Rows are one point carried round by a steady rotation, each followed by how many steps it has turned.
The counts run from 0 to 375.
[ 0.42 -5.56 -3.83  3.65 -0.26  1.50  1.48  3.04  0.68  3.87  1.43 -0.86
  1.85 -2.11  3.10  1.17 -1.34 -3.85 -1.83  0.39  2.96 -1.67 -1.71 -0.73
  1.13 -0.13  0.13  0.31 -1.34  0.03  1.56  1.57 -0.29 -2.04  0.44  1.57
  2.82  0.05 -4.46] | 71
[-1.85 -0.55  0.34 -1.97 -0.46  2.58  1.53 -2.46  0.43 -2.18  1.21 -3.33
  2.45  0.74 -1.14  0.66 -2.22 -0.12 -4.97 -0.48 -2.49  3.76 -0.77  0.74
 -4.14 -4.86  1.53  3.89 -0.64  0.66  2.52  0.80  0.19 -1.99  0.90 -1.89
  3.49  1.41 -1.41] | 36
[ 0.05 -3.22 -2.58  3.63 -0.05  1.37  2.61  3.06 -0.26  6.06  0.30 -2.03
  1.58  1.77  3.52 -0.45 -0.13 -3.36 -1.89  2.20  0.31 -0.05 -1.16 -1.25
  0.82 -0.23  2.39  3.49 -1.21  0.65  1.14  1.72 -0.34 -1.39  0.72  0.03
  2.69  2.04 -3.06] | 64
[-1.82 -2.18  0.78  2.24  2.10  0.40  2.82  0.82 -0.28  0.18 -3.14 -0.61
  2.38  5.54  0.73 -1.33 -0.02 -2.62 -4.17  1.58 -1.24 -0.79  0.20 -2.52
 -3.59 -2.55  3.18  1.63 -2.07  0.74  2.40  2.63  2.27 -1.92  0.08 -3.00
  2.70  2.61 -1.86] | 50
[-2.65 -0.79 -0.74 -0.49  2.43  1.73 -0.87 -3.79 -1.37 -3.50 -2.37 -2.97
  2.37  1.80 -1.55  1.90  2.40 -2.36  0.90 -0.55 -1.32  0.37  3.55  1.55
 -5.29 -0.82 -1.58 -2.07 -0.23 -4.10  0.95 -1.74 -1.56 -1.73  3.00  2.10
 -1.79 -2.84 -0.99] | 130
[-0.80 -1.16  0.65  0.91  2.33  4.76  1.04 -0.36  0.12  1.01 -3.43 -2.32
 -0.50  1.29  4.13 -1.70  0.94 -0.13  3.04  2.75  1.88 -0.23 -2.17 -2.68
  0.36 -0.56  0.99 -5.27 -2.39 -0.87  2.78  0.81 -3.55  0.48  2.72 -1.06
  3.57  0.85 -0.19] | 185
[-2.53 -0.03 -1.55  0.15  2.32  2.57 -1.49 -3.37 -1.21 -1.62 -2.49 -2.56
  1.13  1.47 -1.31  2.51  3.62 -2.88  1.92 -0.44 -1.10 -0.23  3.26  0.99
 -5.37  0.56 -0.89 -1.87  0.75 -3.89  0.88 -0.91 -2.27 -1.42  2.85  0.93
 -2.18 -2.70 -1.21] | 131
[-4.48 -2.39  1.82 -1.43  0.82  0.06  1.30 -3.25  4.01 -0.95 -1.40 -1.00
  2.65 -0.47  1.32 -3.26  2.66 -1.04 -1.59 -1.47 -5.53  1.57 -1.95  0.83
  0.40 -4.70  1.33  0.41  2.47  0.45 -0.07 -1.91 -0.38 -1.68  2.02 -2.44
  0.91  0.91 -2.19] | 20
[-2.78 -2.92  3.26 -0.78  1.92  4.11  2.18 -2.26  1.82 -2.85 -2.12 -1.28
 -0.17 -0.92  0.51 -1.88  1.32  2.40  0.72  2.00 -3.21  3.56  0.34  0.04
 -4.27 -2.26  0.74 -2.28  1.05 -0.79 -1.25 -1.99 -1.50 -0.76  4.93 -0.57
 -1.11 -2.85  1.58] | 6
[-5.01 -3.65  0.97  1.91 -0.72  3.18  0.15 -0.02  0.14 -4.20 -2.65  0.47
 -1.12 -3.24  0.43 -2.59  0.72  1.45  0.31  0.04 -2.45  1.52 -2.10 -2.87
 -2.99 -1.12  1.18 -1.00  2.42 -0.68  2.48 -0.68  0.84 -2.41  4.30 -1.23
 -0.57 -2.19  0.60] | 223
[-2.01 -4.49  3.43 -1.39  2.73  3.27  3.60 -2.65  4.01 -1.87 -2.56  2.23
  0.53 -1.09  0.39 -0.39  0.96  1.84 -0.48  3.18 -3.40  1.84  1.71  0.04
 -2.94 -1.07  1.44 -1.04  1.05  0.17 -2.39 -0.81 -0.42 -1.31  3.20 -0.44
 -1.38 -2.15 -0.32] | 4
[-2.72 -1.16  0.68 -0.63  1.32  6.14  0.42 -4.56  0.51 -1.32 -2.42  0.01
  0.07 -0.94 -1.40  1.32  3.71 -1.64  0.36  1.30 -3.48  1.49  1.41  1.29
 -4.31  1.35  0.70 -1.96  2.11 -2.62 -1.35 -1.50 -2.84  0.31  0.98 -1.21
  1.60 -3.19 -2.84] | 348
[-1.22 -3.24  0.63 -0.52  2.04  6.00  1.00 -1.70  3.24 -1.14 -1.09  1.56
 -1.33 -4.29 -0.81  1.92  1.23  1.60  3.18  2.70 -1.33  0.41  0.56 -2.21
 -4.04  1.31  2.22 -2.01  0.83 -0.18 -0.44  0.24 -2.17 -1.13  3.54 -1.41
 -2.32 -2.93 -1.20] | 1
[-4.24 -0.35 -1.29 -0.54 -0.62  3.24 -1.51 -2.02  2.56  0.65  0.56 -2.78
  0.37 -2.32 -0.75 -0.86  2.23 -1.88  1.35 -1.80 -4.21  1.16 -3.30 -0.44
 -1.07 -1.77  2.81  1.83  3.45  1.21  2.91 -0.56 -2.03 -2.11  1.89 -4.54
  1.62  1.16 -3.30] | 24
[-1.77 -0.40 -2.51 -1.87  2.05  2.07 -0.83 -4.96  0.46  2.11  0.75 -4.68
  3.04  0.85 -1.15  0.15 -0.31  0.08 -0.89 -0.21 -0.25 -2.22 -2.23  3.21
 -0.73 -2.49 -2.41 -3.31  2.31 -0.90  0.40 -4.49 -2.25 -0.14  0.94  0.55
  4.37  1.05 -2.04] | 153
[-1.04 -1.76  1.94  0.43  2.20  3.91  2.07 -0.71  0.27 -0.17 -3.27 -3.07
  0.28  1.79  3.11 -2.19  0.23  1.44  1.37  2.75  1.84 -0.42 -1.81 -2.28
  0.01 -2.52  0.14 -5.84 -3.27 -0.70  2.45  0.22 -2.59  0.44  3.17 -0.39
  3.56  1.09  0.77] | 184
[-0.14 -1.55 -3.51 -2.20  2.73  1.87  0.65 -4.10  3.11  4.06  0.40 -1.91
  1.98  3.51 -0.42  0.39  1.70 -1.32 -2.56  1.80 -2.94 -1.76  0.56  3.41
  0.06 -0.77 -0.53 -0.47  2.97  0.49 -1.23 -4.06 -1.05  0.82  0.19 -1.52
  2.60  2.58 -3.58] | 150
[-2.16 -4.63 -0.75  2.97  1.59 -1.25  3.28  1.55 -0.77  3.08 -0.70 -2.55
  2.58  3.98  1.82 -3.57 -2.31  1.16 -2.78  2.90  0.97 -1.32 -1.70 -1.60
 -0.57 -3.79  0.88  1.08 -0.31  0.94  1.37 -0.24  1.19 -3.33  2.09  0.54
  2.76  1.94 -0.45] | 59
[-2.12  0.01 -2.55  0.69 -0.76  5.33  0.13 -1.50 -0.89 -1.44  0.05 -2.19
  1.29 -1.06 -2.40  3.04 -0.78 -1.08 -1.64 -0.32 -0.36  2.76 -1.83 -2.56
 -4.88 -1.50  1.92  2.23 -0.59 -0.70  3.92  1.58 -0.55 -0.79  0.10 -3.17
  4.03  0.84 -2.74] | 39
[-0.49 -2.60 -0.15 -0.52  2.42  2.45  0.18  0.56  3.21  1.85 -0.47 -3.15
  0.18 -1.93  3.63 -1.40 -0.68  2.09  3.38  1.97  1.58 -2.18 -3.68 -2.99
  1.00 -2.14  1.15 -4.26 -1.31  0.91  3.08 -0.70 -2.04 -1.02  5.20 -1.20
  0.26  1.61 -0.09] | 192
[-1.33 -1.99 -3.44 -0.52  2.05  3.85  0.65 -3.65  0.89 -0.80 -1.04  0.65
  2.01 -1.51 -2.17  5.48  2.17 -2.58  1.37  0.26 -0.48  0.52  4.49  0.44
 -2.64  1.59 -1.20  0.90  1.43 -2.93 -0.80 -0.16 -1.21 -1.15 -0.02  3.09
 -3.08 -2.26 -4.28] | 125
[ 2.81 -2.09 -1.33 -2.30  0.55  1.74 -0.96 -0.15  0.80 -1.19 -0.34 -0.76
 -0.25  1.37  3.98  2.15 -1.80 -4.99 -5.71  1.63 -0.04 -1.50  4.17  1.35
  0.64  0.63 -1.88 -1.25 -3.10 -0.82  2.75  0.53  2.98  0.56  1.80  3.62
  0.52  0.52 -1.00] | 297
[-4.19 -1.44 -0.76 -0.43 -1.18  4.79  0.27 -3.15  0.33 -0.34  1.41 -0.52
  0.80 -3.14 -1.67  1.39 -1.09 -0.72 -1.05  0.23 -1.37  1.39 -3.16 -0.15
 -2.52 -1.80  2.36  3.48  2.97  0.89  2.01  1.75 -1.90 -3.54 -0.58 -1.90
  3.89  0.34 -4.58] | 32
[-4.14 -0.49  1.69 -2.43  2.06  1.20 -0.02 -5.34  2.20 -1.47 -2.70 -2.28
  1.68  2.36 -1.03 -3.15  1.63  1.41 -1.37  0.77 -3.78 -1.44 -2.11  1.32
 -0.61 -4.04 -0.16 -2.40  2.35  0.11  0.91 -3.01 -0.70 -2.01  2.08 -2.58
  2.79  1.88 -0.89] | 360
[ 1.35 -4.92 -1.15 -0.07  0.80 -0.13 -0.52  2.73  1.63 -0.20  0.84 -0.97
  0.25 -2.08  2.97  0.48 -3.65 -2.02 -5.79  1.24  0.13 -1.76  1.46 -0.62
 -2.28 -0.10 -0.73  0.30 -2.64  0.53  2.40  0.15  4.76 -1.72  3.93  2.07
 -1.38 -1.50  0.61] | 82
[-2.18 -3.92  0.11  1.18  0.01  4.09  0.52  0.96  4.10 -2.32 -2.82  3.50
 -0.99 -4.09  1.08  0.42  1.67 -1.87 -1.32  0.22 -3.07  1.28  0.26 -3.19
 -2.58  0.95  3.16  0.21 -0.19 -0.13  1.00  1.07  2.03 -0.85  2.21 -3.07
 -1.28 -1.21 -2.68] | 218
[-2.05 -1.83  0.45  3.01  1.63  2.01  2.13 -0.39 -0.69 -0.27 -3.48  0.69
  1.33  4.23  0.37 -0.68  0.55 -3.24 -3.35  1.52 -0.74 -0.55  0.19 -2.85
 -3.13 -1.11  2.85  1.28 -2.36 -0.03  1.98  3.15  1.00 -2.29 -0.90 -3.70
  2.87  1.97 -3.09] | 49
[-2.01 -3.36 -2.10 -2.40  1.80 -0.92  0.61 -2.76  3.40 -0.78 -0.12 -0.02
  0.55 -0.38  1.67  0.45  0.01 -0.97 -0.09  1.61 -2.26 -1.09  2.72  1.10
  3.17 -1.19 -1.50  3.93  2.89 -0.02  1.73 -1.15  1.42 -3.71  2.19  6.46
 -4.30  1.37 -1.69] | 112
[-0.03 -0.17  1.67 -2.35  1.58  6.43 -0.97 -3.56 -1.64 -0.12 -0.27 -1.61
 -1.93  0.68 -0.23  1.85 -3.01 -0.66 -0.93  3.25  2.05 -2.55 -1.38  0.07
 -3.39  0.22  0.94 -3.05 -0.61 -0.46  2.53  2.42 -2.95 -1.81  0.70 -0.92
  4.75 -0.36 -1.86] | 170
[-2.91 -3.27 -3.00  2.06 -0.18  2.27 -0.28 -0.19  0.10 -0.70 -3.77  0.86
 -1.38  0.04  4.13 -1.39  2.97 -4.45  0.75  1.20 -1.81 -0.48  1.64 -1.20
  4.04  2.71 -0.76 -0.24  1.92 -1.57  3.53 -0.28  0.52 -1.06  0.75  4.83
 -1.85  0.41 -2.16] | 102
[-2.32 -3.78  4.10 -1.25  2.49  3.29  3.04 -2.13  3.43 -2.67 -2.32  0.38
  0.67 -0.57  0.60 -1.88  0.59  2.46 -0.41  2.90 -3.83  2.95  1.41  0.24
 -3.31 -2.40  0.67 -1.98  0.44 -0.17 -1.99 -1.50 -0.64 -1.10  3.94 -0.04
 -1.16 -2.68  0.89] | 5
[-2.79 -2.06  0.05  0.69  1.37  1.22  2.70 -1.42 -0.89 -3.99 -1.76 -1.91
  3.91  1.46 -2.13  0.54 -2.56  0.50 -4.70  0.15  0.37  0.93 -1.05 -2.39
 -4.20 -4.78 -0.48  0.38 -2.55 -0.54  2.79  0.50  2.35 -1.96  0.67 -1.88
  3.79  0.95 -1.86] | 44
[-0.87 -1.15 -1.74 -1.18  1.25  2.29 -0.29 -2.00  1.82  0.46 -0.84 -4.24
 -0.12 -0.83  4.10 -0.73  3.13 -1.00  4.89  0.85 -0.61  0.82  1.48  0.26
  2.25 -0.80 -1.78 -2.48  0.07 -2.58  2.46 -2.13 -3.21 -0.12  3.99  4.59
 -1.98 -0.31 -0.22] | 323
[ 2.00 -0.97  2.10 -3.61  2.95  4.97  0.81 -2.70  1.49 -0.04 -1.33 -1.16
 -0.94  4.03  1.49  0.36 -3.11  0.44 -4.72  5.14 -0.35 -0.39  1.81 -0.05
 -2.83 -0.95  0.82 -1.82 -3.29  0.44  1.28  0.72 -0.35  0.83  1.83 -1.24
  3.32  2.15  0.39] | 174
[-0.03 -3.78 -1.96  0.09  0.65 -1.15 -0.17  0.37 -0.41  4.65  0.40 -2.50
  0.44  3.47  3.85 -1.59 -0.86 -4.35 -5.08  2.35 -0.71 -3.83  0.33  3.06
  0.82  0.25  0.43  1.59  0.55  0.65  1.48 -0.52  0.93 -3.49  1.33  2.07
  2.02  2.27 -1.78] | 281
